rotation ticks, each row followed by its count of ticks:
The counts run from 0 to 138.
[  4  15   8  -5 -22  -3  -4   2  -1   8  -3 -11   6  -4  25 -13   2   2
  -4  -3  -2   7  -9  11   2  -4   8   7   7  -3  -6  -7   3   2  -3 -13
   2   5  -2   3 -15  -9   0  -3  11   2   1   1  -4  15 -14  -3  -9  -3
  10 -16   3  -4  -6] | 130
[  7  16  14   1  -6  13  -1  -5   7   6   1  -6  15  -8   9   2  12 -16
  -1 -18  -2  -5   1   9   1 -21   4   6  15 -10  -5   0  12   6   7  -2
  -2 -10  -9  -1   5  -5   8 -13  -4  -5  -5   3   3  14 -11 -15   2  -2
  18  -8   2  11   0] | 45
[ -9  -5  -4  -6 -12   8  -1  -2   3  -6 -12  -9   2   0   3   2   4 -13
 -18 -17  13   5  -7   8  -3  -3   3  -2   6   7  -5   1  14   2  15   2
   3  -3  -3  13  -4  -2  -3   2  -6 -17  -1  -4 -11  10  -5   1   5  -7
  14 -15  10 -16   5] | 4
[  0   4   9 -13   6   2  -2 -20   9  -5  12  -2   2  -3   5  -2   4   0
  -5 -21  10  -2  -8   6   1  11   0  -9  10  -3   4  -4  -1   7   8 -14
  -2  -4  -1  15 -13 -10   7  -4  -2   8  12  -7  -9  11  -2 -19   3   3
  -4 -14  -8  -6   0] | 23
[  0   1  15  -2   1   5  -1 -15  10  -7  -3  -2  11  -7  13   5   1 -11
 -14 -16  -1  -1  -6   1   6   3  -3  -1  -8   0  -1  -6   6   9   8   1
  -8  -8  -6  12 -15   8   0   0  15 -13  -9 -15   3   5 -10   0  -1  -7
   8  -4  -6 -10   6] | 81
[  2   0  -8  -5  -3   7  -8  -8  -4 -10 -12  -1   6  -1   5   3   2  -4
 -18 -24   0   6 -14   4  -5   5  -3  -6   9   6  -7   3  11  13  11   9
   5  -7 -11  -1  -8  -5   7   2   1  -2   5 -22  -5  18  -8  -6   5  -1
   3  -9   7  -5  -9] | 70
[  0   6   0  10   9  -1   1 -12  -2   4  -9  -1  17  -3   8  -2  -1  -3
  -9 -24   6   1  -6  13  14  -2  -1 -10   4  -6   7 -13  -3  12  -6  -2
  -6 -18  -6   3 -10   2   2   0  11  -1  -9  -8  -5   3  -9  -4  -1   2
  13 -16  -8   5  -6] | 79
[-10  10  13 -18 -12   3   3  -5 -14   9   2  11   5   1   8  -1   3 -12
   1 -14   0  -7 -10  -2  -4   0   5  -4   7   9  -2 -20   6   0   9   4
   7  -6  -5   3 -15 -11  10  -2  10  -4   2 -10  17  13  -3 -10   2   3
   0  -9  -4 -18   2] | 118
[  0   2   4  -4  14   0 -14 -10  12   4   4   3   4  -5   3  -3  -4   3
  -1 -23   7  -2  -9  16   9   3   0  -6   3 -10   8  -3   2   5  15  -9
   6  -5 -11   5  -8  -4   3   2   4   2  13  -9  -9  10   0 -22   3   1
  -9 -15  -5   0  -8] | 24
[ -9   3   2 -20   0   6   0   7  -9 -10   2   0   4   1   1  -5   4  -2
  -4 -23  -3 -10 -10  -2   7  10   7   5  -1   3   4 -14  13   8   9  -7
 -10  -9  -4  15 -20  -8   5   9  16 -12   7  -4   6   0   5  -3   3   0
   0 -13  -8 -16   7] | 18
[  1  -9   3  -6 -11  13  -2  -1   0  -5 -15 -15  10  -9   4   4   5 -13
  -6 -23  21  10  -7   9  -5  -7   8  -6   7   6   0  -9   0   9   8  -2
   4  -4  -5  13 -15  -6 -11   5   2  -5   0 -11  -2  16  -2   2   7  -3
   5  -9  -9 -10  -4] | 74
[ -2   5  12 -13   0  -3  10  -3   5  -4  -2   4  14  -5   3   1   5  -5
 -11 -25   0 -10 -11   5  -3   0   6   1   2  15   3  -5   6   9   1 -10
  -5  -7   4   6 -20 -17  11   5  18   7  -2 -10  -9  15  -6   5  -1   3
  15  -7  17 -15  -1] | 85
[ -7  18   1  -7   1   9  -8   2 -11  12  -1   3   9   1  14  -9   4 -10
  -1 -20  -7  -7 -14  -9   4  -4  -4  -5   9  -7  -2  -7   6   4   9   0
  12  -2 -12  -3  -3  -4  14   8  -5  -5   4   2  -2  13 -10 -15   5   4
  17 -16   0   9  -3] | 116
[-13  -3   3 -15  -3  15  -4   1  -7  -1   0   6   4   9  11   9   3  -3
  -7  -7   7   1   1  16  -3  -6  -2 -11  17  -3   0  -4   6  -3  13  -3
  -1  -4  -9   7  -1  -3   7  -4  -5 -15  -5  -3 -11   1  -4 -18  13   3
   6 -16   5  -8   9] | 104
[  2  16  -4 -11  -4  -1  -8 -19  -9  -3 -10  -5  16  -7   9   1  -4  -8
   5 -15   9   9  -3   3   7   8   6   3   3   6   4  -7   6   6   5   1
   1 -11  -7   0  -9 -19   6  -7  -4  10  -4 -10   0   9 -16 -15  -3   0
  -9 -17  -7   1  -1] | 125
[-22   9  15  -4  -8   8 -10  -4  -5  19  -4  -5   6  -3   6   0   3  -6
  -9 -12  -4 -10  -1   0  13 -11  -2   1   6  -4  -8  -3   8  -3  14  -1
   6  -7  -7   3  -4  -1   2 -10   8 -12  -7  -4   3   4  -7 -15  -4  -6
  18 -12   4  -9   3] | 49
[  8   1   1   0   9   7 -14  -3  17  -5   3  -1  18 -10   5  -7  -5  -7
  -4 -27  17   0  -2  22   4  -6  -1   2  -1  -2  12  -3  11   5   9  -9
 -19  -2  -8  -1  -4   1   4  -1  -2  -4  -6   9 -15   8  -3 -13   1  -3
   3 -10  -1   6   7] | 91
[ -5  -1  12 -15  -4  12   2   6  -3 -14   2  -6   3   0   1  -6  10   5
  -8 -26   0  -5 -10  -3   5   0   2  -2   4  -1   3  -4  16   5   8  -9
  -3   0  -5  15 -20  -4   7   2  13  -2  11  -5  -6   6   6  -8   4  -1
   7 -11 -16 -13   9] | 19
[-20   6  -1  -7  -5  12  -7 -17  -4  -1   4   7  11  10   8 -12  -2   3
 -23  -3   0  -1  -9  14  -4   2  -6  -4   4   1   2 -12  14   5  10   3
 -12   6  -8  10  -5   2   6   2   4 -18  -6  -5  -8  10  -1  -5   2  -6
  10 -14   4  -4  -3] | 2
[-10   8  -1  -7   2   8  -2   4  -5   0   3  -6   2   2  11   4   8  -7
  -2 -20  10  -1  -4   8  -2 -15  17  -2  22 -10   5  -2   1  10  10  -5
  16  -3 -12  15   3   0   4  -2  -2   0   5   6  -2   0  -9 -10  10  -5
   7 -22  11   0  -8] | 108
[-13  -3   7 -14  -7  10 -13 -23  -6  -3  -2   0  10   7  -3  -3   7   1
   3 -17  -1   1  -2  -1  -1   5   5  12  12   0  -8   1   5  -2   8  -1
   0  -5  -8  14   2 -10  10 -16  -5  -3   6  -6   0  12  -3 -14   3 -13
  -2 -12  -5  -8   0] | 56
[-15   6  -9  -2  -4   6   0  -9   0 -12  11  -7   4   5   3 -11   5  -4
 -10 -21   5  -8  -7   8  -8  -5   5  10   9   3  10  -7   7  20   6   1
   2   3  -6  15  -3   2   3  11   0  -1   1   3  -1   8   5   7   8  -2
   5 -19  13  -2 -10] | 6
[-11  11  18 -11 -15  13  -3 -12   2  13   2   2  12  -1   5   9  -1  -9
 -11  -6  -8 -10  -4   0   1  -3  -1   5   4   3  -6  -6   7   0  13   1
   0 -16 -14   7  -6  -3   4  -9   7 -11 -14  -6   9   6 -10 -11  -4  -6
  10 -11   3 -16   1] | 48
[ -9   0   1  -2 -11  14  -9   2 -16  -7  -7  -7  10   3  -3  -9   3  10
  -4 -11   0   7 -10   2  -7  -1  -6   1  11  -7  10  -5   8   6   6   1
  -9  -4 -16   5 -15   0  -7   2   9  -7  -6  -3   3   0  -2  -5 -12  -6
  10 -17 -11   7 -12] | 65
[  4  11  17  -6  -7   5  -2  -6   3  -9   3 -11  17  -4   8   9   2 -18
   3 -17   1  -6  -2   2  -8 -13  10   9   6  -5  -2  -1  11  13  12  -3
  -8  -5 -12   5   4  -4  -1 -10   5 -13  -2   5   9  18  -5 -10   0  -7
   6  -5   1   8  -3] | 44
[-14  10   1  -4  -9   9 -10  -6  -7   5  -2 -12  11  -1  -7  -8   7   3
  -2 -18   0  -1  -7  -2  -4  -6   4  12  18   0   3   4   2   1   6  -5
   2   2  -4   2  -7 -13   7  -7  -7   6   1  12 -10  11   1 -13  -6  -9
  23 -14   8   4  -6] | 53
[ -3   4   0  -8 -11   6  -4  -7   0  -6 -12  -9  11   1  16  -2  -7   4
 -21 -13  11  13  -4  16  10  -7   9  -9   7   7  -9   3  12   9   8  -4
  -7  -5  -8  -8  -5 -12  -1  -8  -5   0   0  -3 -18  14  -8  -4   8  -3
  14 -12  -1  -6   5] | 137
[  4   6  -2 -16   6   4   3  -8  -4 -16   6  -2   9  -4   6   7  -3  -8
  -3 -21  10   4 -10   3   5   9   3  -4   4   8   8  -6   6   8   5 -14
  -6  -6  -5   5 -14 -14  13  -2  -5   6   0  -1  -7  13  -7 -17   2   6
  -6 -17  -8  -2   9] | 22
[-15   6   9  -8   0   2  -1  -9  -1   7  -6  -6  17   0  11   3  -2  -9
   6 -19  10   6   4  12   3 -14  20  -3  13  -4  -6 -16  -5   2  10  -6
  -2  -7   0   6   3 -11 -13 -13   4 -12   3  12  -3   0   0  -9   9  -3
  15 -14   0   9  -1] | 42
[-10  -1  12  -4   4   4 -12  -7  14  11  13   2   9  -9   6  -3  -4   3
  -8 -14   9  -5  -3  18   7   2  -2   4   3 -12  14  -2   1   5   9 -13
   5  -3  -5  14  -4   3   3   0  12  -1  -4  -4  -6  -1 -10 -16  -6   0
  -1 -16   7  -6  -7] | 94
[-14  20   7 -15 -13   5  -7   7 -16  -2   4  -6   8   1  13  -6   1   0
  -5 -17  -1  -8  -3 -14   2   4  10  19   3   8  -4  -1  15   0   8  -2
  -4  -3 -15   3  -2  -8   8  -3  11 -10  -4   4   5   0  -4   1  -1  -9
  13 -14   9  -8   6] | 51
[ -6  13   8 -13  -1   3  -5  -3   8   2  12  -2   6  -8  12   8 -16 -12
 -19  -6   5   5  -8   6  -7  -4   4  -4  -1   8   5   0  13  11  23   3
  -8  -3 -15  -7  -9  -6  -2  -6   3 -11   7   1  -3   8  -5 -15  -3  -3
   5  -8   3   3  -1] | 36
[ -3  -2   3  -4   5   1 -16   7   9   7   1   2   7  -9   5   4   3  -3
   0 -18   7  -5  -4  12   2   1   2  10   0  -9  15   3   9   1  12 -11
   2 -12 -12  17  -3  -1  -2   3  11 -12 -10  -7  -1  -2  -9 -12  -6  -1
  -3 -19  15  -3  -1] | 95
[ -5   3   7 -14  -8  13  -5  10   3  -4   2 -13   0  -4   2  10   2 -20
  -4 -15  15  -5  -8   7 -11 -12  13   1  16   3   2   5   7   4  24   1
  12   4  -7  10  -3   1   6   1  -7  -6   8   5   2  10  -6 -15   8   0
  -1 -17   7  -7  -2] | 107
[-13  10 -13 -12  -2   8 -11  -9 -12   2  -4  -3  17  -3  -5  -9   1  -2
  -4 -21   4   1  -5   0   1  -1   6  14  18   7   1  -3   1   6   9  -6
  -2 -10 -10  -2  -2 -21   5  -7  -8  -4   0   9  -6   5  -3 -16  -4  -8
  10 -18   9   7  -5] | 54
[ -1   2  -4  -5  -1  10  -3  -2  -1 -11   1 -10   8   3 -13   2  15  -9
  -8 -23   7  -7  -8  10 -16  -7   5   5  11   5  13  -1   4  17  10   5
  -2  -3 -12  16  -1  -3   3   5   3   6  -8  -6  -2  15   0   1   6  -5
   0 -20  12  -6  -6] | 7
[ -3  16   2  -9   4   9  -8  -9  -6  -4   3  -4  13   2  11   4   0 -13
  -1  -5  -4  -2  -8  -9  -1  -1   8  -1   0 -12  -2 -18   5   2  12 -10
  -6  -7 -14  17  -3  -2  -3   3   1 -21   2   6   8  -1  -9 -14  -4  -6
  12 -15 -14   9  -2] | 113
[ -6  -2   0  -4  -8  10  -6  -2  -3  -9  -9  -6  18  -3   9   1  -5   4
 -16 -11   3  18  -7  11   1  -2  -3  -4  -3  10   0   2  17  12  14   4
 -17  -6 -18  -9 -11 -14  -4  -7   5  -6 -10  -9  -9  15  -2  -9  -3  -4
   8 -10  -8  -5   3] | 136
[ -7   2   2 -14   3  16  -9   7   3   0   2  13   7   3  -1  10   2  -8
 -11 -12  -2  -3  -3  13 -12  -4  -7  -9  12  -1   2   2   8   4  18  -1
  -9  -5 -16   5   2  -4   7 -10  -2 -17  -6  -7  -8   8  -5 -24   7   0
   4 -15   3  -2   7] | 103
[ -2   3   2   4  12   1  -2 -20  -4  -3  -1   2  18   0   9  -1  -7  -5
 -10 -14   0  -1  -9   4   9   9   2  -4  -3  -1   2 -16   4   7   2  -6
 -16 -16 -10  11 -13  -3  -1   2  13 -16 -12  -7   0   0  -9  -2  -1   0
   8 -12 -10   1  -3] | 80
[ -8   5   7  -6 -21   9 -16 -13  -4  -1  -1  -9   5   4  18  -9   5  -3
 -10  -6   9  -1  -6  12  -5  -3   3  10  13  -6  -5  -5   4  -5   0  -7
   5   7  -5  13 -11  -1  10   4  -9   4  -2   5  -1  19 -11  -8  -8  -6
  -1 -18  -7 -11  -2] | 60
[  1  20  10 -11  -5  10  -2  -5  -3   5   1   0   3  -3   9   3   9 -15
  -5 -16  -9  -9 -11 -11   2  -5  -2  -8   7  -8  -8  -5   7   2  15   2
   7  -2 -10   6  -9  -2  11  -1  -2  -8   7  -1  -1  15 -14 -12   3  -3
  19  -7  -5   7   1] | 115
[ -3   4  -5  -6 -10   3 -14   3 -10   6 -14  -5   6 -10   0  -6   3  -6
  -2 -16  14   4  -6   6   2   7  -2  10  12  -4   7  -4  10   3   8  -2
  11  -8  -9  12  -9  -5   1   8  -1   1  -5  -5  12   8 -12  -8 -13  -5
  -6 -18   6  -1 -13] | 62
